128 stands for zero in the data rows.
Some points:
[106 141 155 108 199 131 155 121  89 143 130 155 150 158 146 158  35 125
  88  53 192 118 122 166 161  62 141 145 108  89  96 119 166 100 184 110
 202 117 176 142 108  86 126]
[ 20 117 166 126 166  51 166 120 109 121 189 139 132 147 128  20 142 146
 116 132 144 189 124 169 122  61 118 147  99 149 205 118 170 154 105  64
  98 141 169 111 171 166 106]
[ 89 147  69 203  99 182 137 125 133 116 155 100 126 156 127 130 135 137
 158  63 148 113 189 133  74 102 127  92 165 134 170 103 140 232 176 105
  92 158 144 132  85 118 120]
[182 116 143 119 131 184 141 133 177  92  73 225 128 179 165 144 143 153
 168 162 157 205 165 126 125 201 154 130 124 132 129 136 115 122 135  25
 139  79 198  93  85 132 112]
[ 83 148  71 140 129  73 138 160  89 159 100 156 153  92 155 119 145 128
 168 122 165  99 123  64 181 174 154 226  92  84 142 135 110 173 116  96
 111 131 116 143 153  25 145]
[124  91 172 110 129 113 101 150 184 116 141 161 160 136 166 172  89  60
  84 135 106 144 107 170 109 104 187 164  96 166  66  59 190 199  91 134
  49  45  90 100 141  72 100]
[149 137 148 101  88 117  60  99 115 151  48 145 104 170 132  93 192 124
 108 118 131 143  87 168 137 168 123 189 194  84 155  96 213 125 111 183
 111 203 123 118  77 122 173]
[168  37  99 126 169  71 189 151 163 125 115 116  90 115 162 112 102 168
 118 133 156 111 111  88 135 119 164 165 142 110 156 158  86  28 190 135
  78 137  94 123  62 127  58]
[130 192 179 210 132  89 179 152 148 132 121 129  98 208 108 190 140 149
 171 119 120 131 219  94 192 115 164 185 118 201 157  77 168  72  92 165
 141 129 115 186 179 170 131]
[181 116 119  83 162 129 168  89 144 185 109  85 127 144 112  80 123  75
  99 198  10 130 179 134  80  80 191 139 120 114 169 169 111 163 168  60
 190 178 152 164  99 117 194]
[168  82 235 152 127 226 140 147 115 142 168 141 154  86 121 162 170 102
  73 164 172  98 148  70  76 160 100 106 128  89 206 161  86 163 114 170
 133 146  72 195 117  94 187]
[135 147 182  86  90 146 143  86 117 143 103 162  73 138 139 143 111 192
 220 107 102 199  90  36 102  63  82 146  69 101  38 126 141 141 133 134
  98 152  86  75  77 143 159]
[161  88  58 137 138 114 131  80 112 158 111 123 162  87 101 204 114 165
 174 135 171 162 101 207  84 112 107 136 149 148  90 148 208 130  64 108
 128  93  77 225 169 173 125]
[149 106 123  82 129 142  76 114 129  49 103  70 183 189 216 112  64  82
 207 178 171  85  63 135 185 115 144 119 148 151 166  99  27 140  69 112
 187 140 119 136 141  98 163]
[158 130  79 104 137  83  83 162 128 166 114 170  67  97 130  61 156 128
 149 180 183 116 131  74 151  98  82  56 190 167 159 125 144 169 140 149
 195  92 129 166 125 108  83]
[129 169 124 137 140 124 125  92 120 148 168  44 123 153  95 230 165 180
  62 190 116 145 166 154 113  67  41 163 138  89  87 137  89 163 106  80
 118  70 186  73  54  92  93]
[ 81 121 105 103 113 119 125 156  81  58 142 108  96 143  80 133  99 194
 160 143 121 193 154 107 143 136 202  56 194  52 111 200 132 114 112 187
 101 117 106 142 157 122 151]
[ 87 167 104 164 139 107 215 151 111 102 137 157  40 192 136  93 138  88
 113 124 154 107  99 218  37 171  47 126 118 140 102 133  96  79 118 162
  97 103 115 142 138  57 198]
[127 136  40 145 177 220  81 195 159 118 128  97 129 127 161  96 102  76
  81  89 133 184 127 132 133 116  63 170 126  96 163 145 114 150  74 163
 127 138 100 116 132 162 127]
[155  92 150 147 126 183  95 251  63 157 159 129  92 122  33 168 115 165
 169 121 117  65  91 188 151  91 211 158  80 203 127 130 172 113 113  65
 123 144 131 104 117 175 130]
[162 190 160 119 114  65 143 165 163  97 103  87 166 115 103 115 102  98
  94 172 233  92 160 151 136 162 100 114 109  89 122 165 110 154 208 144
 119 196  48 122 130 203 148]
[ 83 111 131 161  77 168 115 156 127 159 140  74 247 194 184 115 194 146
 143 149 124 123 105  99  33 126 101 153 103 190 119 173 136 111 107 236
 126 106 221 142 158 168 155]
[ 97  66 175 114 115 126 119 140  91 206  56 100 140 103 125 118  61  90
 154 144  45  91 180 129 121 167  61  30 168  47 125  79 128  71 126  87
  63 103 168  71 141 127  78]
[137 196 128 128 102 111  87 118  96 207 160 192 140  82 137 126 130 151
 170 157  66 119 106 190 161 148 139 101 135  81 171 100 102 123 166 186
  89  67 170 145  75 179  86]
[115 121 147 108 129 188 137  33 197 157 129  83  79  55 180 128 201 106
  98 148 197 127 116  91 165 137 230  82  28  82 108 137 116  99  77 148
 172 110 106 119 126 138 157]
[131 133 136 151 128  87 122 131 200  31 142 171 145   5 138  92  98 147
 163 118 105  70 165 138  79 112 122 148 183  70 110 119 109  78  76 145
 168 146 166 104 138 137 149]
[127 148  99 201 113 130 126 136 119 102 118 182 197 166  49 147 164 219
  85 135  99 159  31 129 145 151 135  88  96 130 124  61 106 119 128 134
 134 140 142 174 130 133 148]
[147 218 176  56 119  97  73 149 130  98 100  68 159  71 160  97 134 150
 112  42 104 178 178 132 145 153 126  83 127 173 124 143 121 102 169 118
  75 101 127 154 115  87 110]
[ 28 151  97  69  43 192 145  86 145 110 131 161 109  85  44 185 118 105
 115 159 129 139  93  96 125 149 115 158 139 221 152  98 116 105 130 143
 159 157 112  92 132 104  99]
[119 102 170 132 149  85  88  99 188 153 144 106 106 144  77 120  98  69
 152  57  99 126 129 101 170 148 120 104 117 116 106 245 109 114 138 127
 206 200  85 113 119  88  43]
[135 102  91 127 178 134 113  51 171 112 121 130 149 151  94 117  87 103
 143 107 148  93 100  80 163 108  98 107 122 158 176 155 181 112 211  80
 120  46 128  61 151 146 217]
[124  75 121 198 122 164 161 142  72  98 141 135 131 100 154  99 121 201
  67 119  84 115 163 221 183 108  68 114 142 214 121 171 133 171 152 179
 128 144  98  67 205  82 145]
[171 129 103 136 166  72 122 116 137 214 196 104 122 124 124 142 109 114
 120  60 103 131 161 125  93 201 168 134 162 185  88  20  80 143 100 117
 129 177 145  67 177 137 132]
[137 121 135  98 166 132 133 115 129 128 114 120  70 132  90 100 232  58
  99 131 114 104 115 104  70  54 158 136 130  12 119 126  74 106 255  81
 134 154  96 144 250 150  24]
[184  86 116  79  27 128 157 101 111  79 134 177 140 131 101 147 153 106
 109 102 123 112 105  85 203 156 107 122 128 168  59 143 111 177  23 171
  99 112 213 225  96 211 149]
[127 180 104 147 140 125 116 136  46  75 166 109 123 111 237 142 126 105
 100 140  65  91 106 104 125 214 158 118 121 172  91 100 197  90 116 106
 169 137  87 123  77 158  87]
Along one direction, these points spread out more than along any other. Where along it does each point below lie, from 0 to 99? The average is 50, and the first point in the table lies past the average. One standard deviation of the points above along it is 16.
[184  86 116  79  27 128 157 101 111  79 134 177 140 131 101 147 153 106
 109 102 123 112 105  85 203 156 107 122 128 168  59 143 111 177  23 171
  99 112 213 225  96 211 149] : 16
[135 147 182  86  90 146 143  86 117 143 103 162  73 138 139 143 111 192
 220 107 102 199  90  36 102  63  82 146  69 101  38 126 141 141 133 134
  98 152  86  75  77 143 159] : 48
[137 121 135  98 166 132 133 115 129 128 114 120  70 132  90 100 232  58
  99 131 114 104 115 104  70  54 158 136 130  12 119 126  74 106 255  81
 134 154  96 144 250 150  24] : 98
[129 169 124 137 140 124 125  92 120 148 168  44 123 153  95 230 165 180
  62 190 116 145 166 154 113  67  41 163 138  89  87 137  89 163 106  80
 118  70 186  73  54  92  93] : 48
[161  88  58 137 138 114 131  80 112 158 111 123 162  87 101 204 114 165
 174 135 171 162 101 207  84 112 107 136 149 148  90 148 208 130  64 108
 128  93  77 225 169 173 125] : 31
[127 148  99 201 113 130 126 136 119 102 118 182 197 166  49 147 164 219
  85 135  99 159  31 129 145 151 135  88  96 130 124  61 106 119 128 134
 134 140 142 174 130 133 148] : 27
[127 136  40 145 177 220  81 195 159 118 128  97 129 127 161  96 102  76
  81  89 133 184 127 132 133 116  63 170 126  96 163 145 114 150  74 163
 127 138 100 116 132 162 127] : 49
[ 20 117 166 126 166  51 166 120 109 121 189 139 132 147 128  20 142 146
 116 132 144 189 124 169 122  61 118 147  99 149 205 118 170 154 105  64
  98 141 169 111 171 166 106] : 52
